A single turn carries every row of the set below to another of its rows. Some are shown first; where does it send the rows asked next?
goli: -4.5; -5.3; 17.9; -5.2; -15.7; 1.4; -37.9; -14.0; -7.0; -18.3; 5.1; 4.1; -5.3; 25.2; 41.7; -6.9; 14.9; -44.4
lereb: -8.9; -22.6; 2.1; -6.3; -21.0; 4.1; -28.3; -11.7; -8.1; -1.0; 14.1; 11.4; 3.2; 18.2; 24.1; 2.8; 41.2; -30.2
totaz: 19.6; -1.1; 35.7; 3.6; -27.9; -2.7; -14.6; -11.5; -10.9; 34.7; 15.7; 9.3; 20.6; 13.9; 14.5; -35.0; 1.8; -38.7
fuget: 0.9; 22.8; 7.6; -7.0; 1.8; 2.2; -16.9; -10.3; 63.4; -20.1; -11.6; 2.1; 1.2; 10.8; 16.9; -47.6; -15.4; 4.8
Bam: -3.7; -17.9; 17.1; -6.7; -27.6; -7.1; -44.4; -17.3; -15.9; 3.3; 9.4; 16.8; 5.9; 11.5; 16.7; 10.0; 6.9; -36.5
sem: 9.4; 42.1; 0.1; -13.7; -26.2; -2.3; -21.4; -29.8; 3.3; -13.0; -7.6; 35.9; 55.0; 14.9; 5.7; -22.0; -22.0; -17.3
Nedir: 20.2; -4.6; -39.3; -0.8; -5.4; 14.7; -35.6; 7.5; 22.7; 10.9; 7.4; -19.4; 39.9; 11.6; 6.1; -4.8; -15.1; -33.0
seze: -12.7; 28.6; -18.6; -16.5; 2.3; 6.4; -12.5; -19.7; 39.8; 3.3; -28.0; 25.5; 17.7; 10.1; -24.2; -31.6; -5.2; 7.2
vov: 9.7; 15.8; -26.3; -6.1; -0.6; -4.9; -16.2; -22.1; 47.5; 12.5; -32.5; 15.1; 19.2; 1.8; -5.2; -30.3; 22.0; 12.6
Lero: 27.9; 14.7; 13.0; -1.3; -28.4; -39.0; -26.8; -31.4; 16.4; -1.3; 12.8; 12.7; 42.4; 3.2; 35.4; -22.4; -18.7; -11.8
mimu: -14.3; 31.9; -11.5; -24.9; -14.3; -5.6; -2.2; -31.9; -11.0; -6.3; 16.9; 6.7; 18.8; 22.0; 32.7; -52.8; -10.8; -15.4
pozo: -2.0; 11.6; 17.5; -10.5; -26.1; -1.6; 1.4; -9.5; 31.9; -26.2; 45.4; 16.0; 36.3; 14.7; 28.7; -36.9; -7.6; -0.2
dafup: 1.8; -15.1; 23.7; -3.9; -34.6; 21.8; -41.3; -3.8; 0.5; -18.5; 14.6; 15.6; 9.3; 11.5; 25.3; 2.1; 15.9; -30.3
goron: 17.9; 27.7; -10.8; -1.2; -16.6; -1.1; -0.6; -19.9; 33.5; -23.2; 4.6; 21.8; 51.9; 22.6; 32.5; -29.4; 32.8; -6.9
tilo: 16.0; -1.6; 28.0; 10.0; -18.0; -6.7; -1.0; -6.4; 6.1; 32.1; 13.7; 27.8; 38.1; 23.8; -6.6; -15.7; 24.6; -36.7
Nukaz: -2.0; 22.7; 5.1; -1.5; -27.9; 3.6; -23.1; -34.9; 36.0; -19.1; -31.1; -10.3; 0.2; -7.2; 1.2; -30.2; -28.5; -4.2
rure: 0.1; 4.4; -23.0; 2.5; -26.9; 0.1; -8.8; -35.1; 37.5; 4.2; -30.1; -2.3; 12.8; -12.0; -14.4; -17.8; 20.7; 10.4
sil: 1.6; 2.9; -35.4; -9.7; -1.0; 22.6; -30.1; 8.9; 16.4; 2.5; 14.8; -21.5; 30.2; 19.8; 2.8; -14.8; -28.7; -38.0
zokor: 3.2; 25.5; 37.1; 2.2; -7.6; 4.5; -2.2; -9.0; 0.3; 8.2; 3.6; 23.4; 24.8; 40.0; 4.8; -31.7; -3.0; -53.3
Mib: 15.3; 18.0; 9.9; -7.8; -15.8; 0.6; -38.0; -17.9; 46.0; -2.2; -19.5; 1.8; 6.2; -8.6; 11.1; -43.4; -33.6; 7.0
zanez: -9.7; 7.8; -5.4; -18.2; -32.8; -3.3; -1.7; -20.4; 3.5; 6.2; 33.5; 35.0; 50.2; 5.0; -10.0; -19.7; -3.6; 6.1
gep: -25.8; 20.5; -10.7; -1.6; -1.8; -15.3; 5.5; -34.7; 46.2; -17.6; -22.4; -4.3; -1.4; 15.2; -7.6; -23.7; 0.8; -6.3
pido: 5.5; -7.3; -5.9; 8.4; -26.4; -26.9; -13.3; -36.4; 46.2; 6.2; -16.0; -11.0; 5.0; -15.1; -1.9; -14.3; 5.7; 8.6
Fovav: -7.2; -0.1; 3.3; -4.7; -8.9; -8.2; -34.9; -20.5; -10.1; -7.7; -11.7; 22.0; 9.9; 29.7; 18.1; 10.6; 27.7; -46.5
Bama: -12.0; -11.3; 6.2; 1.6; -31.2; -10.1; -7.7; -26.3; 46.5; -3.0; 6.7; -13.2; -2.7; -15.0; -5.1; -24.0; -10.4; 13.7
Meko: 12.6; 17.9; 37.8; 4.1; -14.2; 10.1; -4.5; -6.7; 2.1; 7.0; 9.6; 6.1; 15.1; 33.8; 28.4; -45.8; 6.2; -48.9
bibuv: -14.4; 2.0; 6.5; -8.8; -16.0; 25.7; -27.1; -7.7; -3.0; -25.2; -0.2; 22.1; 8.6; 31.1; 19.7; -0.4; 31.0; -39.9
zasu: 7.7; -3.1; -11.0; -2.0; -0.5; -33.3; -17.4; -20.9; 53.5; 22.6; -9.5; 10.3; 13.4; -3.1; -5.4; -22.7; 6.3; 15.6
mam: 15.5; -8.4; 24.6; 5.1; -25.5; 6.8; -0.5; -5.9; -2.3; 34.8; 22.8; 12.7; 24.0; 16.4; 9.7; -33.7; 29.5; -30.2
kele: 6.7; 22.4; 22.5; 3.1; -10.6; 20.4; 4.6; -5.0; 3.9; 9.1; -1.4; 27.8; 33.9; 38.4; 0.0; -31.7; 25.5; -45.0
ridi: -6.0; 23.9; 3.0; 5.5; -15.1; 2.6; -7.2; -27.2; 58.6; -33.9; -27.0; -5.6; 4.0; 7.6; 3.9; -26.7; -6.1; -4.3
ratub: -15.1; 0.4; 26.0; -7.5; -15.4; 4.9; -37.0; -10.6; -2.0; -24.5; 5.6; 24.6; 7.9; 29.8; 14.8; 7.9; -1.9; -45.6
seni: 2.5; -3.9; -44.4; -8.9; 0.7; 14.2; -27.0; 6.8; 15.0; 14.9; 14.2; -17.2; 35.0; 16.8; -5.1; -7.2; -16.7; -33.4
doto: -5.6; 14.4; -11.3; -9.7; -2.3; -50.9; 3.9; -33.6; 12.0; 6.3; 20.5; 18.3; 34.8; 25.3; 22.0; -22.7; 9.9; -13.6
tipa: -21.4; 28.8; -7.3; -16.9; 14.5; -9.8; -7.4; -20.5; 44.4; -7.0; -16.4; 9.3; -2.0; 20.4; -1.4; -44.6; -16.9; -1.3
dip: 14.4; 13.9; 14.9; 7.2; -7.7; -5.0; 1.2; -14.9; -1.5; 28.5; -4.6; 22.7; 31.6; 33.8; 4.8; -25.4; 32.7; -46.9
ged: 1.1; -6.6; -28.9; -4.9; 3.8; 6.8; -25.2; 11.6; 27.7; 3.2; 28.0; -25.1; 27.0; 20.9; 7.6; -11.2; -27.0; -35.7
kibu: -5.9; -12.2; -4.3; -11.9; -13.5; -7.8; -13.6; -11.3; 45.6; 20.1; 12.5; 5.5; 4.6; -11.7; -8.1; -35.6; -5.4; 26.3
vigug: 12.5; 2.5; -33.5; 2.0; 9.3; 4.2; -26.2; 9.6; 38.0; -2.2; 9.5; -18.5; 38.0; 26.7; 9.1; -2.7; -14.8; -40.2
pozu: -2.7; -4.7; -38.3; -4.9; 10.2; 5.7; -17.9; 10.0; 29.8; 5.2; 21.9; -17.4; 33.6; 26.5; 0.2; -4.9; -12.6; -35.5
ziru: -5.8; -14.9; 13.2; -1.5; -20.2; 2.5; -31.6; -8.1; 5.4; -11.3; 7.6; 31.7; 21.0; 21.8; 4.9; 21.4; 29.4; -33.0
Mido: 2.1; 3.5; -7.4; -16.7; -18.8; 2.7; -28.3; -20.9; 27.0; 20.2; -6.1; -5.7; -4.4; -15.9; 8.2; -51.9; -18.5; 17.6
zesi: -14.9; 5.2; -0.9; -8.0; -31.7; 7.2; -12.5; -32.5; 27.2; -6.5; -8.4; -20.6; -12.8; -12.7; 3.1; -41.0; -19.6; 6.0
gaf: 20.6; 13.9; -21.0; -13.6; -38.1; 5.6; -15.5; -28.7; -5.2; 9.8; 9.6; 7.5; 38.3; -3.4; 34.7; -42.9; 20.1; 2.1
zas: 18.3; -8.8; -29.7; 2.6; 1.1; 3.3; -31.5; 10.4; 34.6; 4.1; 18.5; -25.3; 33.5; 16.6; 15.3; -5.8; -16.4; -35.2
sivus: 15.5; 8.3; -37.7; -3.1; 1.4; 18.8; -35.0; 6.3; 24.2; -1.1; 0.2; -19.9; 37.6; 21.3; 9.1; -9.0; -20.7; -41.8
bibin: -24.4; 13.8; -18.0; -5.3; -16.7; -3.6; 0.1; -34.4; 35.0; -3.0; -24.9; 8.8; 10.1; 2.2; -30.8; -14.2; 1.7; 3.1
Sezi: 22.0; 6.2; 46.7; 6.1; -30.7; 16.6; -13.4; -1.4; 4.9; 12.0; 16.7; 13.0; 25.6; 18.7; 16.7; -36.7; -1.7; -39.4

Lero turns into pozo
zas turns into ged
kele turns into dip
Now these:
dafup turns into goli
Mib turns into fuget
gep turns into bibin

